In the rows, zero is written as 100.
Each path below is one point turned by a fixed rotation once a step. After each direction that follows a path, write how fast that rotation turns it, in deg/step (0 if it stays still).
Each turn is a multiple of 5 degrees from 10 to 175, or 0.
Each row of a path follows its step; steps can be skipped.
Path 1:
step 5:  81  98 111  97  95  88  98  85 105 107  89  94  94 115 114  89 114 116 126  99  99 111  89 106 110  99  99 101  74 104 104  97  94  80  90 110  91  95  97 100 103  84 108 101 100  97  84  92 110 103  97 121 109  99  95  94 118 111  85 107 108 104  99 118  86  73  95  80 100  93  91 106  78  96 100 126 111  93  87  71 119  88 109  85 126  93  98
step 6: 106  90 114 127  92  97  97  88  95 113 103 103 110  96 103  95  82 110  97 114  86  96 111 100 103 107 106 101  81  97 116  85 118 112  66  84 118 107  95  98  97  91 101  77 100 118  72 104  94 119 116  92 106  85 102  76 103 114 105 101  94  88  84 104  97  92 108 105 123  74  97 109  90 115 101 104 100 100  83  95 109  89  96  94 102 114 107
step 7: 108  92 115 108 115 100  95  93 105  93 114  94 110 127 100 108 103 119 101 106  87  95 116 105 110  79  97 108  79 105 108  97  93  75 108 107 125  91  94  85 121  80  95  90 107 112  94 103 105  96  78  86  94  94  95 103 100 111 123  95 115 106 100 116 106  98 105  86 115 106 108  85  97 105  87  97 115 101  94  78 116  72 124  92 102  90 105
step 9: 113 102 108 126 114  96 100 103 103 103  94 109 109  99  91  83  77  98 104 100 105  89  95 100  89 112 113 113  86 109 100  99 101  86  96  94  99  98  83 116 113 106  74  90 103 111 112  80  98 108  77  97 105  88  88  85  88  98 103 106 122  96 101  90 102  93 109 118 132  91  94 104  75 110  99  96 112 107  92  96 108  68 115  72 106  99 105
step 19: 107 108  97 121 108 112 109  92  97  99 101  93 106  91 108 101  85  93 100 120  92  92 102  80  88  80 100 107  68  89 106  97  99  94  83  92 131  98  84 103  98 109 106  76  89 120  81 100 105 106  90 110 113 109  97  79  93 105 105 109 105 102  93 104 100  89 124 107 107  90 111 110 103 107  93 109  94 107  81 117 104  83 135  95 115  88 104
step 24:  96  95 101 102 109 116  93  75  90  95  83  81 103 104 104  97 102 104 123 122  85 116  88  99  94  79  98 121  75 104  90  97 120  87  90  84 116 101 110 107 103 100 111 104 111 104  78 102 110 122  93  97 101  99  82  98 104  93 102  92 104  99  95 106  86 103 109  86 128  93  94 120 100 115  84 101  85  85  97 102  95  92 115  79 114  93 116
step 30:  95 102 113 113 100 109 108  87 112  88 105  92 112 109 112 103  89  93 102 108 102  97  98  97  87 101  98 103  79 107 113 108  99  76  92 120  99  97 105  92 100  81  96  92  79 104 103  90 107 120  78 109  95  97  90 100 101  94 120 119 117 114 130 109 100 108 111  95 112  79 101  97  67  75  95  85  87  98  95  99 114  85  98  96 130  95 110
step 34: 101 101 104 125 108 113  93  97 101 110  84  94 102  98 101  95  94 105 125 113  94  96  93 115  99  96 111 106  80 111 101 101 107 111 128 101 114  92  76  85 112  85 114 102 106 107  85 102 100 119  95  97  95  89  96  92  98  96 102 104  83  94 102 112  96  79  85  87 132  97 109  82 103 105  94 101 110  84  94  75 105  67 100  77  94  88  94
step 42: 118 101 107 115 110  85 103  87 112 106 108  91 124  92 116  75  78  98 128 116  92 100  93  96  86  94  88 100  83 121 110 104 125  89 103 100 102  89  82  88  91  82 105 105 117  91  84  94  94  99  79  93 108  88 106  89  81 102 100 107 102 103 108  97  91  86  96 101 112 106 105  94  80 105  92 118 104 105 102 102 106  93 123  83 116  84  98
 96  99 101  97 104  97 101  99  97 107  98 103 100  99 100  99 105  96 103  99 100  98  97  97  93 101  99  95 102  98  99  99 100 101  99 101 104  99  97  99 102 100 107 103  99  98  94 101 103  97 102  98  98 101  96 100 102 100  99  98 101 103 106 104 100 100  99 100 103 101  97 103 101 101 104 101  96  99  96 100  98 101 104 100 103 100  98 : 135
101 104  98 100 104  97  98 104 103 106  98  99 100 102  98  99 104 101  99 103 101 102  99 101 103 101 103  99 105 101 103 104 103  96  97 100  99  95  99 103 100 100 101  97  99  98 100  98  95  97  99 103 102 104 103 103 101 100 101 102  99  95 100 101 103  96  96  99 101 100  99 102  97 101  95  99 104  99  99 106  97 100 100 101 104 106  98 : 65
100  98  98 102 100  99 100 100 104 100 101 103 100  97  99 103  95  97 102 107 104 104 104  99  97  97  99  96 100 101 102 100 100 107 104 100 102 101  96  97 100 106 103  97  98  99  97 103 104 101 101 102 102 103  99  98  98  98 102  97  99  97 101 100 102  99  99  99 101  99 101  96  97  95 100  97 105 102  99 103 105 100  97  97 103  99  98 : 170
 98  97 103 102 101  97 102 101 100 100 102 100 103  98 105 100 101 100 103  96  98 106 103 102 100 102  99  98  98 100 100 100  95  94 102 101 100 101  97  99  99 103 101 100 102 101 103 101 102  98 103  95  99 105 103 102  99  95  97 105 102 101 102  99  99 100 104 102  96  99 101  99  99 104  92  97 101 104 102 100 102  98 104  99 104 101 100 : 155
100 100  98  92  96 100  95 100 100  99 103 102  99 100 102 101  97  99  99 101 102  98  97  99  99 103 100  99  99  98 103 101 104  99  97 106  97 101 102 101  99  98 102  96  99  98  99  97  96  99 101  96  96  98 101 101 101 103  99 103  97  97 104  99 101 101 102  99  97  97 100 102 101  98  99  98  99 105 101  94 106 104  97  99 106 101  96 : 145
101 101 105 103  95 104 101 104  97 101  95  98 105 101 103 100  99  99  99 102  95  96 100 104  99  99  99  97 104  98  97 101  99  98 103 101 101 102 104  98 104  97  99 100  99  97  94  99 101 100 101  99 101 102  98 102  99  99  97 103  96 103 101  97  95  98 101  98 103 104 103 101  96  96 100  99 102  98 103 101 101  98  94 101 102 103  97 : 10
